Families of rows that turns and mirrors carry onto each other, the same ones carrying the whole set onto itself: the rest of each named row's family, in list order
3 families of 5 rows
Q: [ -7  31  14  -7   2   1  10  56 -11 -13 -21  10 -17   4  10   5  22  -5
   8 -10 -34 -11 -11]
E: [  4  -2  12  51  -9   3  16  26 -10  14   2  -5   1  -8  10   0  10  -4
   9   8  13 -25 -27]
M: [-12  24  16  -1  10  18  24  44   2  -9 -16   1  -4  13   8   1  43  -3
   9 -21  -5 -19  -9]
T: [ -3   5  -5   4  12  27  21  45  18   8  -8   2   1  -6   0   3  29 -15
  27 -29   6  -6   5]
C: [ -2  14  12  14 -10 -14  16  22 -55  13  -3 -10  11  -7   9   3  10   6
  -1 -12 -23 -30 -29]
P: [  8  -3 -21   4  -3   3  21  39 -26  32   3  -5   8 -29  -2  12  -4 -19
  37 -26 -12 -10   4]
U: [  8  -3   3  43  -9  -4  -5  32 -14  15  -4   4  -4 -20   3  -1 -14  -4
   5  12 -16  -9 -26]
D: [ -7  11 -13 -23  14  15  16  37 -21  18 -12  -2  12 -11  -7   4  13 -10
  19 -39 -28  -9   4]
J: [-11  31   8 -18   3   0  23  39 -40   5 -16  -3   2   6   5   5  19  -4
   9 -17 -36 -27 -11]
B: [  6  -2  -7  27  -8  -2  12  23 -39  33   1  -7  11 -21  -1   3 -17 -10
  15   2 -16 -23 -18]
L: [  8 -10  -8  36  -2  16  19  36   9  21   4  -2   2 -19   3   5   9 -16
  30 -12  18 -10  -5]
H: [ -1   4  -8  -6  14  15  -2  45   8   2 -12   9   1 -18  -5   0  18  -5
  13 -39 -22  12   0]
X: [  2  14  22  25 -12 -20   3  35 -31 -10  -5   0  -4 -10  16   2  24  14
  -8 -16 -19 -12 -34]
V: [ 16  -6 -13  23 -11  -5  10  53  -3  14   4   5 -10 -35   7  12   1 -16
  35 -20  -5   4  -1]
Y: [ -7  19  27  28  -3   3  19  30 -16  -6  -8  -5  -1  11  14  -2  33   6
  -4  -2   0 -30 -30]

Which other rows belong to the same family as C? P, D, J, B
Which other rows belong to the same family as Y? E, M, T, L

Families of rows that turns and mirrors carry onto each other, the same ones carrying the whole set onto itself: the rest of each named row's family, in list order
4 families of 5 rows
migo: [ -2  -8  -4   7 -12 -10  -8 -11   7  20 -14  10  16   8 -29 -13 -32 -11
 -18   6]
Suzog: [-15  25  -9 -25  -8   3 -24   8  -2  -2 -26  23   6   1  19  11 -19   3
 -15   5]
Lon: [ -3  19 -22 -30  -3  -8 -14   1 -10  -1  -3   3  44   4   0 -25  -7 -35
 -34 -12]
zofit: [  7   9 -19 -28 -16 -29  -3 -26  18  -7  10  -5   7   8  -5  -6   2 -15
  19  -3]
nupe: [-11  -1  -5  -3 -11  -2  -6 -13   2  27 -20   2  15  -3 -24 -25 -27  -8
  -7  12]
Noge: [ -2  10  -4 -30 -15 -29  -2 -21  20 -17  14   1   3  10 -12  -3  -4  -4
  20  -5]
befo: [ -5  10  -7 -32 -19 -26  -2 -25   7 -24   8 -11  15   8 -14  -8   0  -5
  15  -9]
vod: [ -6  10 -11  -8  -1  -6 -15  -3  -9  -6  -7  -2  39  17   7 -12   6 -30
 -32 -15]
Kif: [ -7  32  -8 -25 -12 -10 -19   0  -3   2 -24  30   5 -10  17   9 -14   6
  -8   6]
Fazas: [-13  21 -24 -29 -18 -24 -15   8  17  -3  18  43  24  16 -17 -29 -30  -4
  -8  19]
Pufab: [ -7  31 -24 -39 -12 -12 -30   0  -2  -1 -25  23   4  -7   2  12 -16   1
  -7  -2]
sodid: [-19  22  -3 -30 -29 -23   5   7  20 -14  15  36  25   9  -5 -29 -32 -13
 -16  18]
fifuf: [ -5  -9  -7  -1 -24 -13  -4  -9   9  16 -32   9  11  21 -18 -23 -29 -11
 -11   4]
Dem: [ -4  17 -13 -21 -12 -28 -13 -19  17  -6  15  -3  21   0 -15 -13  13 -13
  22   0]
dades: [ -7 -10  -1   4 -12 -13   1 -15  12  16 -13   5  11  23 -24 -26 -26 -10
 -13   4]
pip: [-14  28 -11 -28 -14   1 -22   5   5  -9 -29  17  14   3  15  12 -18   7
   4   9]
meres: [-16  24 -11 -38 -18 -17  -1   9  16 -18  24  40  19  15   4 -20 -29 -10
 -16  14]
lut: [ -2  23 -19 -16   7  -9 -19   0  -1  -8  -4  -4  46  17   7 -17   0 -25
 -34  -6]
Dapod: [-14  14 -18  -9 -14 -11 -20   2  -8 -17   0   4  46  16   1  -9   1 -32
 -35  -8]
Ruke: [-11  13 -14 -36 -17 -20  -9   8  10 -16  28  31  18   9  -6 -34 -33  -3
 -16  19]

Which other rows belong to the same family as dades? Suzog, Noge, vod, meres
Which other rows belong to the same family as sodid? befo, fifuf, pip, Dapod
Which other rows belong to the same family as Ruke? migo, zofit, Kif, lut

